array([117, 130, 126, 149, 131]) result: 126
array([134, 104, 134, 126, 128]) result: 134
array([142, 121, 119, 151, 121]) result: 119
array([153, 114, 131, 130, 114]) result: 131
array([125, 102, 130, 103, 123]) result: 130
array([115, 156, 127, 123, 124]) result: 127
array([102, 126, 103, 143, 155]) result: 103
---
[134 157 131 110 140 140 125] result: 157
[103 139 111 151 136 128 130] result: 139
[129 101 138 149 119 140] result: 101
[143 151 136 135 131 145 117] result: 151
[151 115 145 112] result: 115
[105 116 140 156] result: 116
[138 108 141 100 107 146] result: 108
---
[104 136 126 137 140 120 129] out 137, 140

[[131 128 128 149 129]
 [135 128 129 143 130]
 [144 128 129 135 130]] out 129, 149

[[126 129 109 101 115]
 [120 142 112 103 117]
 [136 106 111 110 117]] out 112, 142

[124 106 121 101 110] out 121, 124

[122 111 104 147 155 141 115] out 147, 155

[137 118 124 138 154 121 140] out 138, 154

[125 138 134 140 128 131 105] out 140, 140
---
103  129  112  123  137
134  100  103  132  132
154  115  111  151  141
>> 111

153  130  121  134  128  131  122
122  130  129  116  120  124  128
122  128  130  131  132  125  132
>> 132

129  112  127  157  131
129  149  127  143  128
128  130  128  146  126
>> 128

133  136  136  150  121  119
145  131  117  105  131  133
111  114  119  132  145  144
>> 132

122  113  140  122
125  132  101  116
131  134  139  139
>> 134

146  131  111  114  153  124
135  140  117  125  153  116
149  127  118  116  145  120
>> 116

123  129  119  121  129  127
115  103  100  126  135  151
130  139  134  123  132  118
>> 123

131  121  127  131  132
128  156  127  135  128
126  140  128  115  127
>> 128

129  121  128  148  126
127  106  129  108  127
132  146  127  108  132
>> 127

143  141  140  148  142  147  146
148  140  151  145  139  148  140
140  139  142  134  145  142  146
>> 145
---
[[151 148 104 125 112 118]
 [ 98 104 127 147 108 134]
 [114 106 147 140 107 152]] ⇒ 104

[[135 134 104 111 135 117]
 [146 142 127 104 115 107]] ⇒ 134

[[126 131 132 104]
 [145 150 124 120]] ⇒ 131

[[136 131 133 125 124 118 100]
 [112 135 124 132 141 109 125]] ⇒ 131

[[151 128 145 137 113 154]
 [145 124 148 139 111 149]] ⇒ 128

[[136 112 127 101 117 151 111]
 [130 129 145 141 138 125 128]] ⇒ 112

[[118 126 128 120 127]
 [157 144 130 136 104]] ⇒ 126

[[126 123 135 128]
 [111 150 135 121]] ⇒ 123

[[126 121 148 129 144 127 135]
 [138 134 108 129 104 127 112]] ⇒ 121
---
[[123 106 114 135]
 [123 127 117 134]] ==> 127

[133 156 119 153] ==> 133

[113 139 129 120 112 100] ==> 120

[124 122 124 147 127 144 156] ==> 144

[123 150 134 109 108 153 152] ==> 150

[[129 140 132 127 127]
 [129 128 124 121 120]
 [122 131 153 136 134]] ==> 136

[127 132 156 117 150 130 108] ==> 132

[134 118 122 102 150 139  98] ==> 134
---
[133 102 121 139]	139
[136 104 118 113 121 107 122]	122
[131  99 143 123 130 129]	129
[124 107 123  98 114 135]	135
[110 106 152 119]	119
[131 131 130 134 128 104 122]	122
[108 118 114 123 156 132 108]	108
---
[102, 156, 99, 125, 154, 158, 142] 125, 158
[135, 116, 110, 101, 116, 142, 118] 101, 142
[137, 102, 136, 120, 154] 136, 154
[98, 136, 109, 101, 118, 156, 154] 101, 156
[150, 120, 129, 136, 110] 129, 150
[108, 122, 139, 151, 112, 123, 123] 151, 151
[130, 153, 108, 148, 109] 108, 153
[147, 125, 112, 127, 123, 100, 140] 127, 147
[[136, 146, 131, 107, 142, 131, 144], [136, 106, 110, 136, 128, 124, 152], [138, 125, 122, 124, 143, 145, 101]] 136, 152
[154, 158, 130, 145, 151] 130, 158
---
[[120 152 114 134 134]
 [151 122 144 113 131]
 [140 106 104 137 130]] --> 114

[[153 141 136 114 123]
 [127 134 116 129 136]] --> 136

[[103 133 113 115 122]
 [137 129 127 132 128]
 [129 127 136 132 125]] --> 113

[110 144 100 146 129] --> 100

[122 156 111 129 124] --> 111

[121 151 120 128 116] --> 120
---
[[141, 99, 139, 138], [103, 134, 137, 132], [122, 136, 121, 128]]
134
[[147, 132, 133, 123, 120, 123], [142, 142, 124, 116, 135, 105], [156, 131, 114, 148, 111, 139]]
116
[[118, 132, 108, 141, 126], [107, 99, 128, 143, 131], [121, 128, 119, 129, 130]]
128
[[122, 143, 138, 128, 152, 118, 122], [121, 129, 132, 125, 147, 127, 125], [111, 135, 128, 125, 125, 128, 132]]
147
[[124, 123, 136, 119, 132], [106, 112, 109, 138, 142], [123, 127, 133, 115, 118]]
109
[[131, 141, 132, 126, 136, 135, 125], [120, 103, 130, 128, 110, 107, 127], [127, 124, 132, 140, 126, 127, 140]]
110
